Each named turn below is shown by a few rows before and after it. Which turns, in which order, take the first row of each later pair to the second? The first pair is answered.
k266:
.33  .13  -.25  .22  .10  .18  -.07  -.18 => .33  -.12  -.13  -.39  .09  .09  -.10  .11
-.13  .23  -.27  .07  -.17  .17  .00  .17 => -.09  .13  -.12  -.18  -.16  .13  .04  .38
-.09  .17  -.20  -.15  .23  .08  -.15  -.10 => -.01  .11  .22  -.23  .22  .00  -.03  .17
-.06  .13  -.09  .29  .03  -.03  .00  -.10 => -.12  -.08  -.19  -.20  .01  -.04  -.11  .04
k937:
-.06  -.09  .19  -.10  -.01  -.05  -.07  .33 => .09  -.04  .25  -.07  -.01  -.02  .05  .30
.09  -.01  .17  -.17  -.11  -.16  .18  .07 => .17  .09  .13  -.02  -.14  -.09  .24  .00
-.10  .17  -.22  .22  -.08  .04  .01  .23 => -.18  .12  -.22  .18  -.08  .01  -.05  .24
k385:
-.05  .01  .03  .21  .02  -.05  -.02  -.05 => -.02  -.06  .16  .08  .03  -.06  -.08  -.01
-.21  -.39  .48  -.12  .04  -.18  -.28  .00 => .20  -.32  -.05  -.47  .08  .13  -.29  -.26
-.05  .17  .19  .34  .00  -.04  .06  -.01 => .03  -.01  .42  .07  .01  .00  -.04  -.02
k69:
.10  .03  .00  -.19  .03  .02  .03  .07 => .07  -.01  .06  -.17  .07  .04  -.05  -.01
.21  -.03  .16  -.01  -.06  .01  .16  -.08 => -.15  -.20  .02  -.11  -.05  -.05  -.09  -.14
-.21  -.15  .08  .13  -.09  -.13  -.24  -.04 => -.06  .06  -.23  .13  -.09  -.12  .15  .22
k769:
-.12  .07  -.41  .09  .01  .00  .07  -.03 => -.15  -.23  .16  -.13  .04  -.03  -.27  -.17
-.14  .02  -.42  -.21  -.04  .15  -.10  -.06 => -.05  -.20  .36  -.29  -.06  .02  -.21  -.01
.14  .08  .27  -.07  .03  -.04  .15  .24 => -.02  .17  -.36  -.08  .05  .05  .08  .11
.32  .15  .04  -.06  .02  .11  .05  -.11 => .28  .12  -.09  -.07  .04  .15  -.04  -.18
Then:
(2 to 3 turns a pair)
-.12  .09  -.31  .18  .12  .12  -.07  -.40 => -.17  .00  -.18  .16  .13  .08  -.19  -.42
k69 k69 k937
-.07  .23  .01  .86  .19  .23  -.06  -.27 => -.30  -.37  .22  -.53  .09  -.13  -.14  .61
k266 k769 k69
-.01  -.03  -.25  -.21  .01  -.07  -.03  .18 => -.17  .07  .05  .25  -.03  -.14  -.05  .14
k266 k266 k385
-.10  -.14  -.19  -.30  .07  .10  -.25  -.15 => .04  .15  -.33  -.12  .03  .05  .24  .23
k266 k769 k266
.16  -.21  .32  -.25  -.07  .09  -.07  -.16 => .24  .12  -.20  .11  -.07  .22  .14  -.26
k385 k769 k385
.29  -.10  .02  -.36  .06  .12  .01  -.12 => .28  .21  -.20  .02  .02  .11  .28  .02
k769 k385
.16  .00  -.04  -.36  -.03  .09  .24  .17 => .28  -.06  .29  -.16  -.02  .13  .07  -.19
k69 k937
-.09  .15  .14  .53  .00  -.12  .04  -.04 => .20  -.12  .20  .01  .07  .11  -.30  -.37
k266 k69 k69
-.25  .28  .01  .60  .05  -.13  .12  .05 => -.05  .41  -.34  .49  .04  .03  .22  .01
k769 k69
.00  .19  -.22  .15  -.01  -.07  .33  .20 => .20  -.03  .24  .22  .05  .10  -.13  -.34
k69 k385 k937
.00  -.01  -.37  -.12  .09  .13  -.28  -.40 => -.07  .00  .16  -.32  -.03  -.23  .18  .45
k385 k266 k769
.62  .01  .28  -.04  .07  .11  .25  .01 => .44  -.10  .00  -.02  .14  .22  -.19  -.50
k266 k769
-.26  .09  -.41  .08  .01  -.06  .06  .04 => .02  -.10  .14  -.32  -.02  -.12  .10  .30
k937 k266 k385
-.11  .16  .28  .17  -.08  -.12  .27  .33 => -.13  .15  .25  .46  -.03  -.03  -.02  -.10
k385 k69 k266
-.28  .02  -.04  .39  -.11  -.16  .00  .09 => -.10  .06  -.47  .12  -.08  .00  .02  .02
k937 k69 k266
.01  -.30  .50  -.08  -.13  -.05  -.27  -.05 => .11  -.18  -.42  -.40  -.08  .11  -.16  -.05
k385 k69
-.03  -.16  -.05  -.25  .05  .09  -.31  -.29 => -.14  -.09  -.31  -.15  .04  .08  -.26  -.24
k385 k937
-.30  -.20  .11  .01  -.14  -.33  -.22  -.02 => -.03  -.24  .20  -.22  -.08  -.19  -.31  -.20
k266 k385
-.21  -.15  .19  -.02  .00  -.12  -.11  .19 => .06  .10  .11  .23  .01  -.02  .21  .25
k266 k385 k769
.32  .21  .14  .28  -.02  .09  .19  .17 => .29  .24  .03  .36  .02  .13  .16  .10
k266 k266 k266
.15  -.06  .37  -.24  .00  -.12  .20  .31 => -.12  -.14  .16  .10  .06  .05  -.39  -.41
k385 k266 k69
.27  -.16  .37  -.15  -.07  -.02  .06  .06 => -.19  -.16  -.09  .13  -.06  -.06  -.27  -.28
k266 k937 k937
-.13  -.10  .26  -.33  -.04  -.04  -.11  .42 => -.28  .30  -.21  .30  -.04  .01  .12  .30
k769 k266 k937
.19  .31  -.15  -.03  -.09  .03  .37  .12 => -.12  -.12  -.03  -.47  -.07  -.05  -.15  -.07
k937 k266 k769
-.05  -.14  -.09  .07  .10  .12  -.39  -.42 => .14  .01  -.21  -.29  .03  -.02  .29  .43
k69 k266 k385
.33  .24  .21  .28  .01  .10  .40  .15 => -.36  -.27  .37  -.01  .03  -.13  -.36  -.04
k385 k69
.16  -.02  .48  .05  -.03  -.03  .05  .06 => .35  .06  -.17  -.26  .00  .17  .11  -.05
k385 k385 k266
.17  .20  .14  .15  .25  .20  .03  -.21 => -.16  .10  -.16  .07  .25  .11  -.20  -.26
k769 k69
.19  .07  .32  -.35  -.03  -.17  .07  .26 => .41  .36  .00  .08  .03  .03  .25  .00
k385 k266
-.09  .02  -.46  .17  .07  .15  -.20  -.10 => .06  -.05  -.12  .26  .03  .21  -.33  -.31
k69 k69
.11  .06  -.32  -.03  .07  .06  .29  .12 => .29  .08  -.01  .18  .08  .17  .24  -.10
k69 k769
-.08  -.09  -.17  -.44  .03  -.07  .04  .19 => .13  .21  .23  .34  .05  .03  .19  -.07
k69 k266 k385
-.15  .29  -.19  .43  -.06  -.07  .15  .05 => -.11  -.01  -.33  -.41  -.03  -.10  .08  .29
k266 k937
.47  .19  -.05  -.06  .06  .18  .25  -.02 => -.04  .11  .14  .47  .05  .02  -.11  -.27
k385 k937 k69
.01  .10  -.52  .15  .14  .07  .19  -.14 => -.24  -.27  .41  .02  .06  -.25  -.01  .12
k385 k385
